data =
array([[130, 127, 125, 138, 126, 127, 117, 141, 130, 110, 139, 114],
       [105, 149, 149, 150, 154, 152, 143, 142, 105, 105, 119, 100],
       [114, 132, 134, 110, 130, 130, 142, 105, 114, 143, 104, 137],
       [109, 142, 144, 147, 149, 146, 138, 139, 107, 108, 120, 101],
       [109, 133, 138, 118, 133, 129, 137, 122, 113, 129, 113, 128],
       [116, 129, 130, 120, 131, 128, 135, 119, 116, 131, 115, 129]])
data[0][-12] => 130
data[2] => [114, 132, 134, 110, 130, 130, 142, 105, 114, 143, 104, 137]
data[1][1] => 149
data[-1][-8] => 131
data[0][-6] => 117
data[0][-10] => 125
data[:, 3] => [138, 150, 110, 147, 118, 120]
data[3] => [109, 142, 144, 147, 149, 146, 138, 139, 107, 108, 120, 101]
data[-1][3] => 120
data[0][8] => 130
data[-6][-8] => 126
data[0][-2] => 139
data[-1] => [116, 129, 130, 120, 131, 128, 135, 119, 116, 131, 115, 129]
data[2][2] => 134
data[:, -8] => [126, 154, 130, 149, 133, 131]
data[1][6] => 143
data[-3][-8] => 149
data[-3][-2] => 120
data[-5][-12] => 105
data[2][-1] => 137
data[:, 7] => [141, 142, 105, 139, 122, 119]
data[3][-5] => 139
data[4][9] => 129
data[:, 11] => [114, 100, 137, 101, 128, 129]
data[-6] => [130, 127, 125, 138, 126, 127, 117, 141, 130, 110, 139, 114]
data[:, 6] => [117, 143, 142, 138, 137, 135]
data[4][7] => 122
data[1][3] => 150
data[1][-3] => 105
data[1][2] => 149
data[-4][-6] => 142
data[-6][-7] => 127
data[-3][-12] => 109

m =
[[123 135 126 116 105 124 116 114]
 [128 130 123 124 123 116 132 118]
 [121 134 124 120 104 124 111 114]
 [124 136 130 110 104 120 112 113]
 [134 126 132 137 129 133 129 129]
 [128 127 128 136 137 131 138 128]
 [124 128 120 117 114 116 124 114]
 [128 129 128 125 127 134 117 133]
 [130 120 134 144 154 133 147 137]
 [118 136 130 113 106 128 109 120]
 [123 129 119 118 105 117 119 112]
 [125 126 127 128 130 124 130 124]]
m[0,-8] -> 123
m[11,-2] -> 130
m[-2,-3] -> 117
m[5,-7] -> 127
m[-4,-7] -> 120
m[-11] -> [128, 130, 123, 124, 123, 116, 132, 118]
m[-10,-8] -> 121
m[-7,-2] -> 138
m[7,-2] -> 117
m[6,-7] -> 128
m[10,-1] -> 112
m[11,3] -> 128
m[11,2] -> 127
m[-3,0] -> 118
m[:, 7] -> [114, 118, 114, 113, 129, 128, 114, 133, 137, 120, 112, 124]
m[-6,5] -> 116
m[:, 2] -> [126, 123, 124, 130, 132, 128, 120, 128, 134, 130, 119, 127]
m[10,6] -> 119
m[9,6] -> 109
m[:, 6] -> [116, 132, 111, 112, 129, 138, 124, 117, 147, 109, 119, 130]
m[11,5] -> 124
m[-7] -> [128, 127, 128, 136, 137, 131, 138, 128]
m[3,6] -> 112
m[-12,-7] -> 135
m[2] -> [121, 134, 124, 120, 104, 124, 111, 114]
m[-1,0] -> 125
m[-9,5] -> 120
m[4] -> [134, 126, 132, 137, 129, 133, 129, 129]
m[5,-3] -> 131
m[:, 4] -> [105, 123, 104, 104, 129, 137, 114, 127, 154, 106, 105, 130]
m[9,3] -> 113
m[4,2] -> 132
m[-11,6] -> 132

grid =
array([[118, 141, 132, 132, 109, 144, 137, 132, 132, 138, 127],
       [135, 126, 142, 123, 149, 143, 134, 118, 107, 121, 117],
       [117, 126, 124, 131, 112, 115, 121, 140, 136, 119, 134],
       [131, 131, 117, 131, 136, 140, 131, 113, 128, 133, 127]])
grid[0][0] => 118
grid[1][9] => 121
grid[3][8] => 128
grid[0][9] => 138
grid[3] => [131, 131, 117, 131, 136, 140, 131, 113, 128, 133, 127]
grid[3][1] => 131
grid[:, 0] => [118, 135, 117, 131]
grid[:, 8] => [132, 107, 136, 128]
grid[0][7] => 132
grid[1][1] => 126
grid[0][8] => 132
grid[0][5] => 144
grid[3][6] => 131
grid[1][8] => 107
grid[3][10] => 127
grid[0] => [118, 141, 132, 132, 109, 144, 137, 132, 132, 138, 127]
grid[3][5] => 140
grid[1][2] => 142
grid[2][1] => 126
grid[0][1] => 141
grid[:, 9] => [138, 121, 119, 133]
grid[1][4] => 149

X =
[[127 118 129 100 124 119 120]
 [118 123 123 139 135 136 152]
 [128 118 139 119 132 116 116]
 [116 121 132 106 138 126 137]
 [134 125 127 119 110 122 132]
 [126 136 126 103 133 128 112]
 [134 130 140 134 128 130 128]
 [130 109 128 123 138 138 124]
 [123 140 129 125 131 111 114]
 [134 142 120 104 133 140 117]
 [121 128 141 118 130 125 146]
 [136 113 117 130 135 120 107]
 [141 125 121 116 137 133 133]
 [122 143 123 113 134 119 124]]
X[0, 0] = 127
X[3, 4] = 138
X[9, 1] = 142
X[3] = [116, 121, 132, 106, 138, 126, 137]
X[11, 3] = 130
X[5, 5] = 128
X[13, 1] = 143
X[5, 3] = 103
X[7, 1] = 109
X[2, 2] = 139
X[13, 0] = 122
X[5, 2] = 126
X[8, 4] = 131
X[:, 5] = [119, 136, 116, 126, 122, 128, 130, 138, 111, 140, 125, 120, 133, 119]
X[13, 6] = 124
X[5, 1] = 136
X[3, 1] = 121
X[4] = [134, 125, 127, 119, 110, 122, 132]
X[1] = [118, 123, 123, 139, 135, 136, 152]
X[11, 2] = 117
X[13, 4] = 134
X[1, 3] = 139
X[9] = [134, 142, 120, 104, 133, 140, 117]
X[8] = [123, 140, 129, 125, 131, 111, 114]
X[2, 4] = 132
X[9, 2] = 120
X[0] = [127, 118, 129, 100, 124, 119, 120]
X[11, 1] = 113
X[11, 5] = 120
X[12, 4] = 137
X[9, 0] = 134
X[13, 3] = 113
X[11] = [136, 113, 117, 130, 135, 120, 107]
X[10, 0] = 121
X[:, 1] = [118, 123, 118, 121, 125, 136, 130, 109, 140, 142, 128, 113, 125, 143]

x =
[[132 157 126 114 126 130 130 125 129 131 127 123]
 [129 142 127 127 125 130 130 128 121 139 133 130]
 [130 125 132 140 135 128 124 129 125 123 130 147]
 [134 139 138 124 126 127 133 127 131 138 124 124]
 [125 131 123 123 133 135 126 123 123 131 132 140]
 [131 154 136 131 132 114 128 125 127 133 143 132]
 [125 143 144 150 127 127 127 132 131 146 142 123]
 [135 115 138 127 121 124 127 123 131 151 151 116]
 [129 147 146 132 129 133 127 126 134 136 141 139]
 [129 127 138 131 130 123 128 121 125 140 123 133]
 [131 149 128 130 124 134 126 131 127 138 134 121]
 [132 135 127 121 131 132 127 128 125 118 120 121]
 [123 124 132 151 124 127 131 134 130 137 133 126]
 [127 152 138 116 134 132 126 131 128 127 120 124]
 [128 108 123 137 126 128 129 130 127 119 143 130]]
x[0,0]: 132
x[2]: [130, 125, 132, 140, 135, 128, 124, 129, 125, 123, 130, 147]
x[12,6]: 131
x[8,6]: 127
x[11,0]: 132
x[14,2]: 123
x[0,10]: 127
x[1,11]: 130
x[3,5]: 127
x[4,0]: 125
x[7]: [135, 115, 138, 127, 121, 124, 127, 123, 131, 151, 151, 116]
x[:, 10]: [127, 133, 130, 124, 132, 143, 142, 151, 141, 123, 134, 120, 133, 120, 143]
x[3,3]: 124
x[13,6]: 126
x[6,9]: 146
x[:, 3]: [114, 127, 140, 124, 123, 131, 150, 127, 132, 131, 130, 121, 151, 116, 137]
x[4,9]: 131
x[8,8]: 134
x[6,10]: 142
x[:, 4]: [126, 125, 135, 126, 133, 132, 127, 121, 129, 130, 124, 131, 124, 134, 126]
x[3]: [134, 139, 138, 124, 126, 127, 133, 127, 131, 138, 124, 124]
x[3,10]: 124
x[12,3]: 151
x[8]: [129, 147, 146, 132, 129, 133, 127, 126, 134, 136, 141, 139]
x[:, 1]: [157, 142, 125, 139, 131, 154, 143, 115, 147, 127, 149, 135, 124, 152, 108]
x[11,1]: 135
x[12,10]: 133
x[3,2]: 138
x[11,5]: 132
x[1]: [129, 142, 127, 127, 125, 130, 130, 128, 121, 139, 133, 130]
x[7,10]: 151
x[2,10]: 130
x[5,1]: 154
x[10,4]: 124
x[9,1]: 127
x[1,5]: 130
x[6,2]: 144

a =
[[130 119 126 122 123]
 [130 131 132 135 126]
 [132 117 120 113 126]
 [126 136 138 141 134]
 [127 118 125 121 118]
 [132 114 121 116 124]
 [133 105 113 107 117]
 [128 116 116 116 122]
 [134 116 120 117 119]
 [128 118 120 116 126]]
a[-10][-5]: 130
a[0]: [130, 119, 126, 122, 123]
a[8][3]: 117
a[:, 3]: [122, 135, 113, 141, 121, 116, 107, 116, 117, 116]
a[-8][-3]: 120
a[-9][3]: 135
a[:, -3]: [126, 132, 120, 138, 125, 121, 113, 116, 120, 120]
a[4][4]: 118
a[:, -1]: [123, 126, 126, 134, 118, 124, 117, 122, 119, 126]
a[6]: [133, 105, 113, 107, 117]
a[-3][3]: 116
a[9][-4]: 118
a[-7]: [126, 136, 138, 141, 134]
a[1][4]: 126
a[1][0]: 130
a[1][-3]: 132
a[-7][-5]: 126
a[-4][1]: 105
a[2]: [132, 117, 120, 113, 126]
a[-7][-4]: 136
